Where one turn sends some rows of the set: a few examples, then the rows asked
k_975: -11 -2 12 8 10 -5 14 -8 -6 -22 27 3 -23 -3 22 -6 -22 5
k_585: -7 5 15 -1 15 4 6 5 -17 -13 5 -11 16 -25 32 -18 -1 13
k_580: 3 7 11 0 3 1 12 -16 -21 -11 25 3 17 -10 17 -15 -21 -7
k_945: -17 -9 12 -2 -2 10 23 2 -20 -27 5 5 11 -20 26 2 -1 -1
k_48: -1 4 12 -10 5 11 4 6 -16 -17 6 -9 13 -33 32 -20 -4 10
k_288: 7 5 2 -5 -1 -9 -9 17 -13 -8 11 9 -1 -17 11 -11 -16 8
k_31: -32 1 10 -3 -6 1 9 18 -12 -12 16 1 5 -30 33 -6 -7 0
k_286: 0 -11 3 -7 -2 3 17 2 -14 -34 15 -20 -16 -9 5 -17 -17 0
k_844: -5 -5 13 -34 8 8 10 18 -10 -19 24 -2 -4 -19 10 1 -13 12
k_589: 6 5 16 -9 6 8 3 -3 -4 -32 15 -4 -1 -21 7 4 -27 -10
k_303: -14 -7 14 -12 10 10 13 -1 -22 -1 33 -8 19 -9 23 -11 -17 -13
k_733: -5 -4 8 8 0 21 -1 6 -5 -9 15 19 -3 -2 16 -11 -8 0
k_967: -3 2 12 -9 -1 24 12 4 4 -15 27 14 -15 -15 18 -7 -17 6
k_277: -27 -4 12 2 -2 5 -14 11 -9 -22 30 5 -11 -6 12 -17 -11 -1
k_2: -12 11 16 -15 1 4 8 -3 -14 -9 41 -2 11 -25 15 -22 -23 -3
k_510: 0 -7 9 -10 -4 -15 17 -7 -8 -7 18 -11 -15 -25 13 -27 -15 2
k_381: -14 4 12 10 -1 -3 25 1 -12 -20 14 6 -3 -37 23 -14 -8 5
k_843: -16 -1 2 0 3 -13 9 12 -7 -18 20 -25 -19 -6 15 -17 -22 4
k_820: -17 -7 2 -9 -5 0 -4 13 -15 -28 11 -19 -3 5 8 -12 -12 -1
k_994: 0 -15 11 1 28 -4 18 12 -18 -4 15 -3 -4 -9 9 -6 -6 8
k_673: -7 -7 12 4 11 6 -11 12 -11 -11 10 -9 7 -10 13 0 -21 -21
k_897: -5 3 16 -12 15 8 15 5 -14 -14 9 -15 9 -31 37 -14 -6 14
k_674: -20 -5 16 3 17 18 13 9 2 -3 28 8 -10 -3 20 -6 -10 6
k_936: -7 -23 8 -10 -4 21 8 2 -15 -26 23 1 -16 -7 21 -5 -16 -11
k_736: -25 -5 11 -22 -4 -15 0 5 -7 -3 18 -14 1 -5 20 -13 -10 4
k_961: -6 -18 12 -18 -3 0 11 -9 -18 -21 8 -8 6 -5 4 -17 1 -1
k_955: -15 0 23 0 25 2 6 10 -1 -15 29 -15 -7 -25 6 -7 -23 -8

k_945 -> k_31
k_674 -> k_967
k_955 -> k_589
Now these:
k_580 -> k_303
k_736 -> k_510
k_585 -> k_897
k_286 -> k_820
k_844 -> k_288
k_936 -> k_277

